In the rows, zero is written as 128.
One turn moves every row onto another: examples first, then more rows asked
mur: [148 134 109 135 114 115 112 105 124 106  95 127 113  91 116 119 114 143
 121 124 151  94 118 118 137 120 114 101 133 114 111 134 131 127 136 158
 119 101 145 149 133]
Lisov: [136 127 116 150 103 146 118 113 125 103 111 139 134 101 121 128 118 137
 127 135 151  73 117 122 141 130 116 101 131 121 115 128 121 112 124 136
 141 116 139 164 153]
bilo: [140 142 148 102 138 143 149 118 138 106 102 108 122 130 120 136 107 104
 106 152 171 120 140 105 157 108 116 122 109 100 149 143 119 112 109 152
 121 147 115 144 145]
kipim: [150 121 122 149 108 149 122 115 106 108 101 122 107  94 113 121 118 130
 110 128 148  93 128 113 134 125 131 112 118 129 113 128 115 111 138 136
 126 110 131 164 142]
dunez: [115 138 142 134 120 134 148 114 155 101 105 119 127 127 125 154  97 107
 123 151 174 122 139 134 146 126 108 122 113 103 129 155 133 111 109 153
 113 150 134 121 142]
ranid: [147 135 110 126 112 122 113 112 114 111  94 119 109  91 115 115 114 137
 115 129 148  94 114 104 130 111 126 107 134 117 107 133 113 126 137 157
 117 102 137 159 128]
savin: [137 135 133 121 125 130 141 122 119 111 110  97 120 114 126 154  79  88
 109 177 156 128 127 119 141 113 118 131 117 100 123 137 129 111 127 145
 106 135 121 122 158]
gope: [120 126 126 125 117 126 160 107 155 112 111 117 137 113 144 127 110 111
 104 149 173 134 149 124 142 119 115 126 117 113 115 148 125 119 104 151
 101 152 131 121 121]
fos: [144 132 128  99 135 126 156 105 147 115 115 117 147 118 142 116 114 112
  99 155 169 123 146 110 160 108 107 117 120 105 137 132 130 122  99 147
 116 146 118 136 138]
guga: [145 138 149 106 129 130 155 118 152  96 102 106 125 130 131 120 109 117
  97 157 170 116 154 112 165 116 106 114 113 110 144 140 115 111 120 157
 131 142 131 156 136]
Balig: [116 134 138 135 115 114 150 110 155 105 105 111 127 134 132 140  98 132
 118 154 171 125 152 130 146 117 111 129 118 119 113 135 134 114 111 158
 101 147 126 111 140]
Mol: [114 135 124 117 117 124 148 121 145 124 120 120 147 142 131 139 101 124
 129 174 177 107 124 109 146 100 114 134 139 109 115 121 112 110 101 148
 111 137 118 130 158]
Vakul: [120 136 116 102 116 128 154 110 138 127 135 120 146 122 144 138 103 113
 114 173 174 122 127 107 130 106 115 126 133 108 113 120 119 116 101 139
 102 136 127 131 133]
gefif: [135 139 121 140 108 144 119 114 122 100 107 131 124  76 110 125 115 145
 144 128 146  98 119 118 133 129 111  97 130 123 120 126 129 112 139 147
 115 109 132 154 138]
Gotap: [137 138 112 126 108 126 111 113 128 103  91 125 124  94 119 111 120 140
 119 125 150  84 113 105 138 112 124 102 136 116 110 142 107 126 127 162
 130 114 139 166 128]
rego: [140 134 124 135 102 152 116 117 115  94 103 121 127  99 123 122 117 136
 112 134 141  77 124 107 135 122 129 101 121 127 114 128 107 113 128 140
 142 123 128 174 142]
Viga: [143 130 122 151 104 139 116 106 115  99 111 130 114  99 118 135 111 142
 120 132 147  88 128 126 128 134 117 101 120 128 110 118 136 114 136 136
 127 107 141 152 143]
Tib: [110 146 132 107 116 143 143 123 137 114 124 116 139 134 127 158  93 104
 128 176 172 108 115 108 134 106 118 125 130  98 125 132 109 107 105 144
 116 142 123 139 149]
segov: [138 122 127 129 122 117 148 124 126 118 100  92 124 120 130 129  88 105
 105 173 158 128 138 112 151 103 124 144 126 114 110 132 119 114 124 152
 101 136 111 119 160]
muso: [135 138 104 134 105 118 108 110 129 105  99 129 130  92 122 121 111 140
 127 134 148  82 107 117 136 118 115  99 142 112 105 137 121 127 129 158
 128 108 145 154 138]
gedo: [136 126 115 112 119 121 149 115 129 115 117  98 147 101 149 128  90  93
  96 178 151 128 134 113 144 109 119 128 127 106 109 135 123 121 113 145
 106 144 119 125 146]
nis: [133 140 119 134 108 146 116 118 123  98 106 131 137  76 114 120 115 141
 144 133 144  88 113 112 139 124 112  96 135 119 122 128 119 112 134 148
 125 114 128 162 144]
kip: [121 136 122 112 109 130 149 128 139 120 129 116 139 132 134 145  91 107
 122 191 176 107 117 110 140 109 110 127 142 104 117 122 103 104 121 141
 119 124 137 151 151]
veg: [139 124 124 125 112 123 149 130 124 116 113  95 121 113 133 139  79  91
 104 189 161 125 128 116 142 115 117 135 131 108 110 131 111 107 139 144
 110 123 134 138 153]
loken: [125 136 145 131 114 123 157 112 165  97 107 118 120 130 132 138 103 123
 112 153 178 122 154 135 150 130 101 117 115 114 127 145 127 110 121 156
 117 140 147 136 127]
tezaz: [137 138 123 133 109 150 117 122 117  96  99 121 129  72 113 114 117 137
 135 129 139  94 119 106 138 122 119  99 128 123 122 133 111 112 138 151
 124 118 123 166 139]
dovo: [139 135 122 139 108 147 120 119 113 102  99 122 117  71 109 120 114 138
 135 128 142 103 120 112 130 124 120 104 127 124 118 130 119 111 144 148
 112 110 127 157 136]
Mefo: [137 140 143 103 131 124 149 117 143 105 100 101 136 137 132 120 107 127
 104 159 164 113 149 101 162  99 117 125 118 113 133 129 115 116 106 158
 121 150 106 139 150]

gefif goes to dovo
loken goes to veg
Balig goes to segov
And these:
bilo goes to Tib
gedo goes to fos
kipim goes to rego
mur goes to ranid

